In the rows, zero is written as 128.
Turns in one plane each, and the order they were made in; the first pair answered:
mus:
[112 126 121 148 103 146 105 125 127 121 120 110 134 131 101 128 134 138
 112 135 145 128  86 127 109 150 112  77 121 141 130 132 125 120 131 123] |-> [111 125 128 147 100 151 109 123 127 122 126 119 135 127 101 125 137 142
 116 147 150 130  94 120 112 154 112  81 115 139 137 132 129 121 133 128]
[136 114 112 144 130 189 142 112 123  89 147 124 179  88 109 130 149 167
 104 134 150 151 159 133 105 101 136 155 144 127 184  99 144 162 131 130] |-> [127 130 109 155 152 124 128 146 115 121 175 112 179  57 114  88 118 132
 101 130 138 162 147 166 116  77  99 127 155 116 155 112 120 155 135 166]
[136 130 135 131 130 135 135 141 135 111 137 118 140 121 122 116 142 153
 117 125 127 142 119 102 132 132 124 111  98 130 135 147 134 119 145 134] |-> [136 131 130 128 130 116 126 151 132 117 131 105 135 120 124 109 132 140
 122 113 120 136 108 117 134 129 115 103 109 133 116 147 128 112 141 142]
Sulo:
[117 124 127 132 129 130 119 129 116 118 120 118 127 121 111 129 134 131
 117 131 124 121 120 126 123 136 123 121 122 127 134 130 126 121 124 125] |-> [123 121 132 136 126 132 128 123 114 120 117 126 122 128 110 134 135 135
 115 137 127 121 123 118 125 139 126 117 121 126 135 131 133 124 125 120]
[124 143 134 152 112 127 108 117 128  94 116 119 102 128 110 150 130 146
  98 137 120  93 104 108 130 146 122 108 130 160 104  95 117 112 126  99] |-> [130 143 140 152 112 140 113 106 132 100 112 131 102 140 104 157 135 153
 104 150 128  95 114 101 125 147 131 116 122 162 118  93 125 109 132  97]
[129  95 136 115 148 141 151 134 114 132 118 106 119 170 132 140 121 133
 137  74 132 150 168 117 133  83  93 183 121 116 116 117 123 179 121 158] |-> [124  93 134 117 149 129 147 139 114 131 118  99 118 167 132 133 115 130
 132  59 122 145 156 120 134  80  88 179 129 120 106 121 123 182 121 154]
liti:
[142 125 133 101 107 147 121 117 134 147 100 148  98 153 136 166 153 108
 146 102 120 142 131 138 127 148 146 133 151 119 153 102 126 125 107 141] |-> [123 122 148 136 109 128 105 146 138 148 153 145 106 100 113 127 128 128
 124 137 125 142 105 129 130 170 103  73 132 131 158 116 124 122 132 153]
[173 131 139 111 140 109 147 126 117 135 151 138 142 139 164 137 132 154
 126  97 118  79 119  88 119 157 152 140 112 112 167 117 167 110 119 147] |-> [171 137 146 113 144 100 145 131 120 142 154 139 140 134 160 131 127 157
 127 110 118  82 120  94 117 157 150 130 106 112 171 121 170 105 126 152]
[125 115  98 131  81 166 119 127 144 113  73 160 138 157 116 126 175 136
  90 145 133 138 101 146 125 172 164 116 112 133 127 118 110 124 122 106] |-> [122 122 109 129  89 135 113 134 152 138  82 167 133 150 109 115 163 127
  92 166 137 146  99 157 135 178 152  92  91 126 132 125 111 112 126 126]
gelu:
[124 145 147 116 124 129 144  98 111 120 107 145 122 131 122 112 141 159
 123 133 110 147 122 160 105 153 150 105 106 129 145 138 126 122 135 121] |-> [122 143 145 115 123 128 140 101 111 116 102 145 125 134 126 117 142 154
 122 131 116 147 122 156 104 150 145 106 107 127 144 140 126 123 134 119]
[121 152 143 117 124 123 124 124 127 125 101 124  94 141 105 114 119 135
 131 169 121 116 122 129 114 147 127 108 120 141 145 121 132 120 137 116] |-> [125 151 134 114 119 127 120 117 122 123  89 119  93 149 109 119 122 132
 131 163 119 115 120 133 113 148 131 114 130 141 139 116 128 123 130 111]
[106 123 123 144 128 123 109 113 108 137 120  97 151 142 134 126 145  83
 122 106 129 158 131 101 126 115 146 153 173 113  90 129 101 110 111 137] |-> [105 125 124 153 130 134 117 110 104 123 133  97 162 132 139 127 143  90
 113 103 129 157 128  88 121 116 147 161 173 116  88 126 100 118 111 130]
Now pairs of rows:
(two turns a pair)
[117 114 133 137 121 157 111 141 109 106 118  97 114 143  99 116 128 124
 108  97 111 105 114 121 110 153 146 122 155 137 116  98 122  99  95 112] |-> [125 125 152 118 117 160 117 122 127 138 108 127 105 169 101 126 137 120
 124 139 122 119 143 126 118 162 163 122 123 127 137 101 136  87  98 129]
liti mus
[130 143 129 126 146 112 148 122 138 156 153 136 143 118 155 125 118 114
 130 146 119 145 149 152 137 105 126 148 125  99 119 121 140 118 131 151] |-> [120 137 131 146 142 120 144 125 133 133 174 131 149  87 147 112 109 131
 113 139 118 136 134 136 130 118 111 136 126 113 117 121 138 121 141 141]
liti gelu
[115 108 137 138 136 112 132 136 148 126 154 138 115 133 121 114 112 130
 116 133 108 102 106 153 130 155 114 119 118 149 134 127 144 128 159 130] |-> [126 110 144 132 133 140 152 115 143 127 161 159 123 142 137 128 118 134
 130 144 115 122 134 134 128 138 134 147 112 136 151 130 152 136 156 140]
liti mus
[143 123 147 139 125 125 121 130 116 143 120 121 167 128 113 127 132 140
 139 155 155 142 128 109 142 143 138 118  90  92 162 162 121 131 156 143] |-> [143 117 140 144 125 147 133 122 110 122 129 120 177 116 115 140 131 155
 139 143 153 135 126  95 136 137 137 134 100 103 162 160 124 144 157 128]
liti gelu
[123 113 123 118 128 153  97  97 121  97 147  79 132 137 142 126 120 130
 123 131 151 147 112 100 109 122 137 131 133 120 106 122 142 135 120  92] |-> [122 114 132 130 136 139  91 105 122 106 165  78 134 126 132 109 114 136
 114 150 149 148 107 101 113 126 125 106 123 125 109 126 146 131 128 103]
liti liti
[144 131 146 100  97 126 134 128 170 120 103 134 116 146 120 172 101 102
 119 129  95 144 116 146 111 137 146 170 146 118 135 113 141 114 117 137] |-> [134 119 142 113  89 146 141 128 157  90 113 125 124 133 116 168 101 121
 105 113  92 136 105 128 103 139 141 173 154 130 132 104 140 125 119 118]
liti liti
[117 117 124 139 129 120 116 143 119 117 116 106 130 115 113 118 124 114
 121 111 126 118  96 137 123 119 118 112 145 127 102 130 116 134 119 127] |-> [131 129 146 113 117 131 120 119 142 146 103 146 122 154 114 131 143 116
 146 158 137 131 126 140 128 132 141 118 109 113 136 127 139 122 120 143]
mus liti
[137 118 144 126  93 125 140 136 136 111 124 127 134 120 125 127 128 146
 136 127 136 125 117 125 122 152 132 116 133 139 138 143 138 121 123  83] |-> [139 120 139 132 105  98 131 149 134 123 133 121 131 109 130 114 112 133
 137 122 133 128 109 137 121 140 119 107 139 135 122 149 127 116 122  96]
mus mus
[131 137 107 119 137 102 112 145 130 139 110 123 124 129 134 117 122 112
 131 124 129 124 134 156 121 129 131 120 138 110 117 129 134 129 120 139] |-> [126 123 108 136 123 146 123 132 123  96 123 124 135 121 124 131 129 151
 116 122 134 116 129 119 110 147 136 127 130 125 127 120 140 143 128 112]
liti mus
[137 143 126 133 123 154 146 128 147 127 115 123 107 150 167 146 119 129
 162 130 137 115 130 120 117 122 144 150 140 162 138 115 126 135 118  95] |-> [125 153 129 137 123 114 127 148 152 136 114 112  94 141 154 122 100 118
 149 138 135 105 109 145 125 133 120 111 141 164 130 122 120 118 120 102]
liti mus
[133 118 119  97 126 124 167 102 154 110 123 132 108 102 148 149 120 132
 130 121 106 111 147 119 131 146 140 169 144 125 149 101 148 157 124 110] |-> [135 132 131  88 135  84 147 116 165 154 121 140  91 116 139 131 115 108
 136 156 115 123 142 148 138 149 124 137 129 116 142 113 148 131 127 134]
liti gelu
[ 96 152 109 151 153 112  92 153  92 138 155 119 155 117 111  96 107 146
 135 121 144 115 117 117 154 116 102 101 118 136  95 150 132 121 125 151] |-> [107 155 114 110 142  95  92 135 113 160  90 124 121 180 104 129 132 130
 156 122 136 111 127 157 161 125 133 120 119 127 103 151 138 106 106 140]
mus liti
[155 102 116 130 111 157 176 132 155 141 132 118 146 122 133 129 121 149
 132 140 124  82 123 144 120 126 131 146 114 111 130 132 123 139 150 112] |-> [145 108 105 133 117 133 167 147 149 145 126 103 141 115 137 121 110 133
 132 124 114  78 110 161 120 121 122 142 130 114 110 136 111 135 142 121]
mus mus
[129 157 137 151 149  83 140 150  99 173 170 140 118  87 137  95  81 136
 135 141 127 122 144 138 111 107 129  66 121 151 113 140 155 114 161 142] |-> [129 139 106 159 139 141 162 132  77 111 167 127 130  87 150 129  96 157
 126  91 118 106 151 107  95  99 154 122 148 162 112 128 151 147 153 103]
liti gelu
[125 122 146 107 144 107 155 144 133 157 158 149 135  91 117 123 111 124
 133 144 112 158 168 126 147 111 116 171 125 105 146 140 147 133 137 151] |-> [129 113 130  93 122 145 161 125 134 113 101 133 118 133 108 165 140 141
 125 113 112 125 160 116 137 125 145 197 140 126 147 124 143 141 123  94]
mus mus
[124 131 118 148 152  94 115 152 124 134 137 113 125 110 134 106 112 127
 123 118 115 134 118 152 116 127 113 124 139 130 107 145  99 110 123 145] |-> [127 121 105 150 153 119 125 142 117 105 137 107 134 103 137 121 120 137
 118  95 113 128 123 139 108 118 120 154 156 136 103 134  99 128 118 122]
liti gelu
[138 143 145 120 126 118 118 109 116 151 138 135 120 120 144 123 119 121
 122 141 121 149 144 147 139 121 117 123 132  95 134 132 131 121 136 132] |-> [145 136 139 115 117 146 122  97 116 131 116 135 118 140 139 149 134 138
 117 130 120 134 145 138 130 131 136 135 129 103 140 121 139 130 130 113]
mus mus
